In the rows, zero is written as 128.
A single turn carries every row of the set below to another of its rows. Some are shown first; where does it send the rows asked next?
Tapan: [163 153 123  98 153 134 128 119 153 134 158 145 127 136 125 130 139 125
 126 139]
nak: [110 146 141 114 116 117 123  98 130 128 103 144 128 152  84 145 125 171
 146 121]
nibef: [141 144 153 101 125 123 123 139 162 138  64 135 121 128 121 120 135 123
 133 131]
Kipun: [133 149 125 101 133 116 128  90 118 134 124 139 132 137  96 143 122 126
 167 149]
sig: [158 162 134  96 140 121 122 120 145 124 152 150 137 136 144 138 123 138
 131 127]
Tofi: [ 82 110 144 104  98 162 110 119 164 136 111 141 118 124 118 145 148 134
 142 119]
tol: [ 95 122 175 121 131 134 124 129 148 116 120 146 148 132 155 138 124 112
 122 122]
Mipon: [133 140 117 136 132 141 133 146 157 124 137 137 113 141  86 137 165 124
 105 139]
fep: [127 171 129 117 115 130 106 146 155 105 110 141 115 141 127 132 139 160
 129 116]
moba: [ 67 129 140 113 117 155 127 116 151 147 117 144 120 137 100 162 134 122
 129 128]
gil: [120  99 124 140 121 105 132 112 128 126 126 141 136 135  90 155 153 139
 109 113]
gadas: [171 122 141  94 113 150 119  96 153 115 104 144 146 145 118 142 136 117
 140 132]
ris: [ 78 122 132 130 115 151 115 121 140 134 110 136 116 118 132 161 152 119
 125 113]
Gulu: [103 113 175 119 132 158 129 120 151 134 135 131 131 124 122 114 148 114
 151 149]
Vog: [ 77 135 142 105 162 132 122 124 157 134 118 148 125 135 126 112 131 112
 130 139]
gepob: [120 132 151 120  90 113 132 146 148 120 158 141 136 139  94 149 130 155
 135 130]
nizal: [148 120 132 120 120 151 114 105 159 119  87 140 122 148  98 132 163 150
 118 115]
Foza: [135 109 142 125 131 106 142 144 146 150 102 128 126 113 101 133 153  99
 117 140]
nulil: [116 136 169 111 110  93 142 137 133 149 103 134 137 123 103 142 113 129
 147 140]
suzun: [163 139 141 102 131 123 132 120 144 131 174 144 140 130 128 141 132 130
 134 137]
nezaz: [141 108 104 107 135  96 120 107 133 119 125 150 144 126 124 148 137 107
 121 122]

gepob goes to fep
Kipun goes to gadas
Now find these:
suzun goes to sig
Vog goes to Gulu
nibef goes to Foza
nizal goes to gil
ris goes to moba

A single turn carries every row of the set below to another of its rows. Some are shown first; where does it send the rows asked next?
buri: [131 141 128 141 107 119 148 141 122 103 141  81 103 135 187 149  88]
muden: [152 148 139 125 124 148 159 123 117 114 142 108  93 164 151 144  61]
zif: [144 129 144 144 108 143 137 140 120 117 141  95  92 151 173 157  68]
samiv: [151 128 129 143 136 144 115  87 131  89 149 133 122  82 152 149 103]
fomu: [128 148 117 119 109 112 169 145 120  92 154 111 119 146 161 129  95]
defug: [158 135 148 124 105 160 159 155 131 107 137 112 111 143 152 134  64]
Nomog: [169 143 129 131 132 158 165 139 139 103 145 119 106 159 166 136  77]
Disem: [133 130 150 137  94 124 169 149 144 104 123 106 125 134 131 133  80]
Kivu: [157 127 133 146 134 148 109  89 129  95 140 139 122  89 146 149  94]
Rofo: [143 150 126 123 107 132 171 156 133  92 140  97 122 123 168 125  89]
gamen: [150 128 134 151 130 136 112  86 132  93 137 137 127  86 141 148 100]
Gelef: [148 121 132 151 131 134 114  84 134  91 137 133 125  87 142 148 100]
lisu: [157 121 134 139 133 143 110  88 123  90 143 145 120  94 145 148  95]
zesap: [144 128 148 149 115 127 171 126 153 110 123 123 118 161 130 140  79]
Bigol: [146 123 133 147 130 137 116  84 135  92 145 134 125  84 143 152 104]
siroz: [127 155 125 129 115 130 154 152 136  96 171 104 108 141 151 140 118]
Gok: [125 127 147 155  96 111 146 134 129 114 130  89 105 145 156 155  79]
dor: [127 145 146 140 110 110 170 117 130 109 126 103 108 156 127 146  75]
Lovu: [153 129 124 144 136 142 114  87 129  86 146 129 122  84 154 145 103]
remib: [157 122 133 147 135 149 109  84 130  93 141 137 121  91 147 150  94]
Lero: [149 137 133 117 113 147 155 145 115 109 155 124 105 165 156 134  70]
Darof: [134 164 119 123 123 116 174 124 119  95 144  94 108 143 165 136  89]
Malur: [152 123 135 145 133 147 112  85 133  93 146 138 121  89 145 153  97]
raz: [153 133 125 146 135 139 113  90 128  89 142 134 126  84 153 145 104]
gamed: [121 137 148 142 103 127 150 144 144 110 155 114 111 153 117 146 105]
zod: [149 123 136 143 130 129 114  84 128  88 140 141 125  88 138 148 102]
sar: [154 129 126 137 135 136 114  90 124  84 145 139 124  85 153 145 104]
ferar: [142 143 141 128 117 160 141 152 133 110 171 116  98 160 140 146  93]
Dos: [140 151 118 139 124 113 180 133 147  89 137 106 123 141 162 130 104]
Fego: [124 128 143 133  96 116 162 137 127 109 138 125 117 159 127 136  77]

raz goes to gamen
zif goes to buri
Disem goes to defug
Now find these:
lisu goes to sar
Lovu goes to Gelef
Darof goes to dor
Fego goes to Lero
ferar goes to siroz
Dos goes to zesap
Malur goes to samiv

A single turn carries every row of the set below to another of its rows. Some are shown first; where does it send the rows asked next?
Sulu: [153 140 121 160  96 134 177 103 105  91 130 110 139 140 116 134 148 150
 111 136 110 127]
kasob: [158 121  94 160 104 141 157 100 108 107 159 116 177 138  96 111 148 134
 125 101  98 139]
makep: [102 118  85 162 140 164 139 140 131 131 150 132 143 127 134  91 143  96
 110 125 125 134]
Pitiv: [141 130 116 141 106 135 169  91  98  94 132 114 149 149 101 121 169 143
 110 128  91 125]
vapip: [150 131 116 152  98 144 158  78  92 112 130 102 155 149 125 121 170 146
 118 119 107 106]
zezor: [142 124 127 168  83 144 154  85 123  92 135 110 150 157 111 121 143 141
 116 129 103 139]
vize: [136 118 118 134 125 175 155  83 107 153 103 107 150 138 132 115 145 130
 144 100 142 135]
Veker: [136 117 121 133 129 132 125 116 123 110 141 101 128 121 137 117 124 158
 146 161 126 132]
nadup: [105 133  91 176 139 140 151 136 131 105 157 138 135 145 130 111 162 103
 100 130 115 127]
gefad: [143 127 119 125 137 139 140  94 110 134 143 101 124 130 141 105 132 142
 152 142 119  94]
vot: [133 125 119 135 134 175 164  95 106 136  89 117 152 133 106 107 140 120
 133 101 135 155]
sotu: [110 125  87 177 136 152 136 141 115 108 161 131 143 135 133  94 161 105
 106 138 113 122]
vekup: [102 114  82 168 126 161 145 136 118 119 145 135 154 139 132 106 171 104
 101 118 121 145]
bagu: [137 127 124 120 158 141 144 115 108 122 136 112 119 124 121 101 132 141
 156 157 117 114]
fide: [141 129 126 153 122 168 173  98 111 129  94 123 135 145 125 127 133 124
 140 108 143 164]
vako: [102 127  94 169 152 156 149 151 139 124 149 132 137 127 131 107 148 108
 113 134 133 132]
nef: [153 117 103 157 146 168 142 109 103 136 132 125 165 135 111  99 134 118
 165  96 132 159]
pimo: [151 114  92 130 146 125 132 119 107 119 172 118 146 127 123 109 137 142
 161 133 106 132]
Zogez: [144 135 119 128 142 128 151 114 113 117 128 113 106 122 141 119 114 140
 149 150 129 129]
gife: [103 132  85 174 140 154 151 138 126 117 133 134 148 131 130 112 161 102
  95 112 132 145]
seni: [135 124 121 157 129 161 131  89 110 121  92 116 144 138 132 108 127 123
 144 111 146 169]

fide goes to Zogez
bagu goes to Pitiv
vako goes to nadup
Now find these:
sotu goes to vekup
vize goes to gefad
pimo goes to kasob
Veker goes to zezor

